(in the rows, 128 means zero)
The rows of D fall into 3 groups, and each row is roughly a mix of its group's hidden directions.
D:
[[116  75 156 155 143 157 131 118 134 122  77 159 105 127]
 [166 160 100 132 130  98 147 135 167 152 163 107 161 149]
 [159 138 122 115 153 150 110 127  62 150 112 155  93 118]
 [107 104 175 101 132 121 153  76 118 105 102 116 107 153]
 [184 135  76 144 124 107 122 113 136 150 125 176 127 139]
 [102 153 173 127 125 169 131  69 120 137 114 145 102 122]
 [102 128 161 153 164 176 142 168 148 105  97 130 142 120]
 [129 145 100 159 148 107  73 106 154 134 109 170 118 151]
 [123 124  90 173 135 124 160 127 108 157 104 109  77 149]
 [105 153 143 164  96  91 158 153 104 150 136 138 138 172]
 [171 112  91 116 118  76 143 161 129 133 103 101 146 106]
 [134 150 141 107  88 121 127 164 103 102 104  77 147 159]
 [177 128 110 130 100  80 118 120 112 155 130 166 129 166]
 [102 109 160 123 143 133 151 155 100  83 139 106 171 160]
 [147  84 134 120 135  86 162 142 143 166 158 130  94 153]
 [124 163 133 110  87  90 138 119 144  96 165 132 139 175]
 [ 87 134  77 146 153 129 122  86 154 125  94 119 108 104]
 [ 96 119  84 159 134  79 141 117 116 152 113 160  93 125]
 [154 133 122 171 147 123 180 148 158  95  87 131 140 128]
 [ 99 106 128 118 139  81 133 184 131 169 155 141 123 141]
 [111 100  92  90 139 141 113 120 153 154 172 144 150  89]
 [128 159 128 136 139 114 113 119  85  73  97 146 132  82]
 [122  91 125 111 166 134 166 169 144  84 112 139 139 157]
 [108  71 124 158 138 129 149 159 151  85 160 123 127 148]
 [113 129 152 138 107 111 150 131 111 175 166 133  78 163]
 [ 89 120 143 154 125 106 149 157 143 127 134 194  96 122]
 [106 152 120 100 144 118 170 121 170  82 103 102 152 119]
 [ 72 105 162 138 166 159 138  87 140 130 139 115 113 130]
 [154 131 123 113 154 140 195 112 102 135 115 172 148 121]
 [127 117 135 182 115 160  90 151 120 163 120 135  84 140]
 [184 106  99 105 100  95 116 113 112 136 138 122 167 103]
 [136 152 156  99 135 148  92 121 109 129 111 108 185  90]
 [173 119 115 139 136 115 164 156 113 116 151 159 125 185]
 [113  95  89  72 134 122 132 117 117 120  76 112 132 150]
 [ 94  99 148 141 124 113 165 108 157 141 114 165  77 117]
 [114 152 171 127 125 159 182 127 106 132 141 153 100 163]
 [101 119 124  82 107 133 122 119  87  92 115  88 150  94]
 [162 140 165 131  78 145  84 130 126 128 160  97 138 110]
 [154 122 124  69 129  68 104 102 134 145 131 116 133 113]
 [121 170 102 137 127 128 197 109 125 142 143 163 140 111]
 [109  85 154 102 101 140 153 139 119  98 107  93 164  99]
 [119  55 153 131 113 128 123  93 132 165 116 110 149 122]
 [103  81 127 130 132 127 128 146 196 104 122 121  96 111]
 [177 141 142 161 103 114 110  83 144 161 144 140 105 104]
 [143 170 103 148 182 116 152 123 138 150  89 137 103 148]
 [118  96 117  82 131 154 140 100 145  84  99 171 136 124]
 [157 127  75 115 161 102 132 113 121 148 142 115 185 128]
 [122  74 153 139 170 142 156 133 146  83 130 139 158 130]
 [141 131  68 146 118  82 124 106 116 171 127 110 105 141]
 [ 72 137 163 103 122 127  92 164 135 165 148 139 122 120]
 [ 72 122 144 147 152 120 138 171 106 113 123 159 169 120]
 [ 75 118 112 125  98 111 108 162 165 110 105 132 128 169]
 [104  88 161 163 104 110 107 172 101 104 128 144 138 110]
 [162 107 133  85 174 100 106 129 150  99 139 156 148 109]
 [141 160 164 152 126 126  98 125 176 110 125 132 132 184]
 [108 102 139 169 100 146  76 144 111 137 138 112  82 129]
 [145 134 127 103 113 157  65 153 130 157 167 126 157 122]
 [159  87 119 179 135 117 153 136 119 161  82 139 135 116]
 [131  94 100 154 118 113 146 102 127 182 121  81 122 151]
 [137 115 103 104 149 139  98 119 129 114 168 105 191 105]
 [155 132  99 107  95 137 116  77 124 129 161 141  76 132]
 [ 93 116 171 137 165 156 162  79 134 127 113 124 106 129]
 [126 116 115 145 133 120 144 124 146  85  77 173 151  88]
 [131 117 143  95 189 115 115 133 117 140 179 136 157 103]
 [168 136 155 158 125 145  81 118 170 115 133 115 142  88]
 [111 154 162 174 143 173 134 169 141 153 119 146 126 149]
 [153 100 183 113 155 153 142 101 116 108 128 118 174 118]
 [ 99 139 118 172 115  79 141 131 180 100 119 132 147 139]
 [115  92  91 171 120  79 131 114 139 167 104 136 137 125]
 [131 152 132 164 107 111 158 157 133 135 120 172  75 154]
 [160 100  88 133 120 128 106 119 152  82  86 113 112 158]
 [120 152 133 134  70  94 109 116 142 155 123 120  75 144]
 [118 121 142 132  81  87 119 150  68 135 114 114 148 104]
 [ 96 127 135 137  85 141 173 119  78 104 153 115 136 154]
 [115 100 162 159 115 125  95 115  84 118  75 142 118 114]
 [ 89 146 148 128 140 102 152  75 131 111 168 143  93 115]
 [189 132 174  80 130 126 122 125 139 147 107 120 140 108]
 [144 104 112 138 141 112 205 155 125 147 102 143 111 134]
 [125 114 167  97 109 135 109 103 168 139 104 112 113  73]
 [115 100 125 197 134 110 131 119 136 133  78 154 108 130]
 [137 163 143 146 159  98 129 147 159 179 102 125  89 119]
 [138 125 102 143 132 147 139 194 182 123 119 150 148 136]
 [123 138 177  88 101  93 139 164 134 112 141 157 154 145]
 [135  94 152 109 128  89  77 149 108 141 129  97 167 134]
 [166 110 104 104 142 152 106 130  72 166 117 130 133  98]
 [110 149 110 117 112  87  93 109 142 146 187 111 101 118]
 [151 130  85  98 142  80 118 141 110 175 134 100 149 128]
 [154 125 102 179 154 161 108 160 151 116 119 153 148 157]
 [144 140  94 104 169 156 116  83 115  92 105 110 131 101]
 [136 181 159 137 100 150  80 134 142 148 145 152  98 132]
 [151 155 111 139  89 143  94  66 134 142 135 141 104 111]
 [126 141 101  99 121 154 109 121 123 139 186  87 149  92]
 [125 160 125 135 131  99 127 140 136 147 185 169 172 105]
 [130 104 105 170 103 130 155 131 104 127  64 122 102 145]
 [154 101 131 113 147 119 161  98 163 146 114  89  79 134]
 [112 171 120 137 111 108  55 132 146 112 149 142 145 134]
 [140 146 114 184 100  99 124 151 129 167 121 177 128 129]
 [145 145 143 134 171 160 148 154 158 100 111 146 149 176]
 [119 105 104 163 122 135 125 135 138  89  91 104  76 161]
 [133 143  68 148 112 133 103 175 147 135 138 113 164 106]
 [179 170 147 141 120 110 124 156  93 147 118  95 158 120]
 [151 144  99 137 141 101 121 116  86 154 131  76 170 113]
 [113 113 187 139 117  98 185 130 118 128 139 158 108 123]
 [141 141 153 145 111 171 101 133 134 182 116 159 107  94]
 [118 143  98 109 148  73 113 122 183 114 119  96 123 112]
 [105 147 173  86 133 147 143 110 134 150 135 132 112  69]
 [119 129 152  72 137 134  81 123 134 151 133 159 164 101]
 [ 81  98 146 126 138 141 127 129 183 107 111 165 104 107]
 [ 84 182 165 153 137 158  93 126 112 145 131 133 135 118]
 [142 162 115  95 149 128  82 126 104  99 127 170 144  93]
 [118 173 103 181 160 122 128 136 121 150 129  85 108 146]
 [ 94  96 111 143 127  93 124 128 137 175 178 122  97 137]
 [140 126  84 112 124 124 115 179 111  96 134  89 168 142]
 [ 90 105 120 108 126 172 151 128 104  95  98  93  96 122]
 [ 84 123 168 102 143 120 160 125  98 109 177 128 113 108]
 [108 138 157 142 150 143 171 101 160 121 174 142  87 130]
 [185 142 148 116 116 105 114 120 102 180 157 105 140 128]
 [120 148  58 155 115 100 119 159 104 135 145 102 129 145]
 [140 178 126  96 169 136 154 115 176 153 108 124 144 132]
 [136 126  58 135 113  76 121 101 135 116 154 127 119 117]
 [143 169 120 113 112 116 161 170 154 131 175 102 146 148]
 [126 113 144 101  76  93 103 119 108 123 148 133 159  82]
 [ 87 129 180  96 121 117 118 110 103 116 150 168  95 127]
 [152 133  99 113 136  83 158 110 151 121  76 130  97 153]
 [105 160 140 134 143 181 133 129 140  77 130 117  83 142]
 [ 99  89 115 147 132  89 128  70 124 154 101 131 106 143]
 [145 169 142  71 120 147 143 152  92 114 153  99 121 144]
 [131 150  93 132  79  72 140 105 144 118 142 158 111 113]
 [111 116 142 146 127 150 105 142 152 152 119 149  82 190]
 [110 127 122 140 135 169 187 110 106 140 101 136  97  91]
 [148 144 113 102 186 134 147  95 121 161 127 128 111 173]
 [159 164 130 112 133 176  74 152 129 136 165 129 137 128]
 [137 133 126 144 133 162 125 144 109 182 158 133  71 152]
 [170  88 136 156 146 112 144 109 124 138  78 143 161 105]
 [107 123 100 174 148 119  86 143 121 165 168 113 102 122]
 [153 130 112 170 114 127 137 136  91 170 147 185 139 131]
 [145  93 146 162 152 163  99 160 126 128  89 136  96 153]
 [150 134 124 151 128 104  83 147  89 150 104 182 130 113]
 [114 135 162  85 135 139 131 129 144  74 145  96 149 166]
 [139 132 103 115 162 186 110  97 130 163 156 111 111 105]
 [162 140 116 109 138 157 169 115 131 115  94 127 178 166]
 [144  87  94 161 145 110 162 109 149  97 107  92 131 108]
 [181  91 104 107 103  99 142 134 116 104 122 140 170 111]
 [111 129 133 151 130 144 161  93 166 137 178  83 111 135]
 [138 169 140  83 159 143 149 105 148 136 177 153 144 123]
 [145 134  79 168 112 129 120 109 130 102 119  67 129 111]
 [155 180 149 111 101 134 106 155 106 109 154  92 157 128]
 [167 176 150 178 147 159 123 109 114 127 142 116 125 156]
 [129 129 102 126 117 106 126 162  97 154 167  71 128 159]
 [ 86 146 148 168 119 142 143 172 114  98 128 171 122 148]
 [ 49 103 145 140 122 134 125 150 119 107 132 108 148 103]
 [109  98  94  93 146 152 128 106 153  81  92 116 144 109]
 [ 94 142 156  78 127 136  93 103 106 172 133 129 147 105]
 [126 119 157 100 137 192 131 107 119 143 100  96  91 121]
 [ 90 112 147 126  82 134 136 125  78 109 157  89 145 136]
 [185 166 144 136 164 165 155 147 146 112 131 138 120 145]
 [113 143 189 102 109 152  95 107 102 121 158 111 107 144]
 [108 140 150 143 126 142 157 160 146  70 115 131 171 157]
 [ 99 136 160 109 131 176 178 123 110 113 113  92 143 148]]

Here is one row from each group, named. Which group is each of the other rows in?
[136 137 122  92 133 173 169 133 102 127 147  74 103 134]
Q
[147 133 173 168 137 163 107 108 130  95 142 153 168 112]
J
[154 169 111 113 108 158 110  96 166 127 160 139  97 157]
W

[183 105  88 123 137  82  95 116 117 151 129 140 126 150]
W
[106 104 108 113 141 120 122 105 139  95 123  92  61 110]
W
[148 108 104 150 139 145 165 137 112  73 121 157 158 161]
W
[134 118 145  87 146 125  96 101 152 144 103 125 161  73]
J
[141 114  61 103 158 142 142 116 105 124 104 113 137  89]
Q
[105 147  61 116 131 139 137 153 167 117 162 110 140 110]
Q
[147 108 141 130 109  90 116  87 141 175 132 123 125  75]
J
[173 144  84 131 149 102  99 125 162 137  98 124 143  93]
J
[ 99 147 176 135 121 142 133 143 137 142 133 187  89 148]
J
[103 110 190  93 130 161 120 138 110 121 118  86 146 122]
W
[140 108  90 117 148 100 168 101  95 177 136 134 112 108]
Q
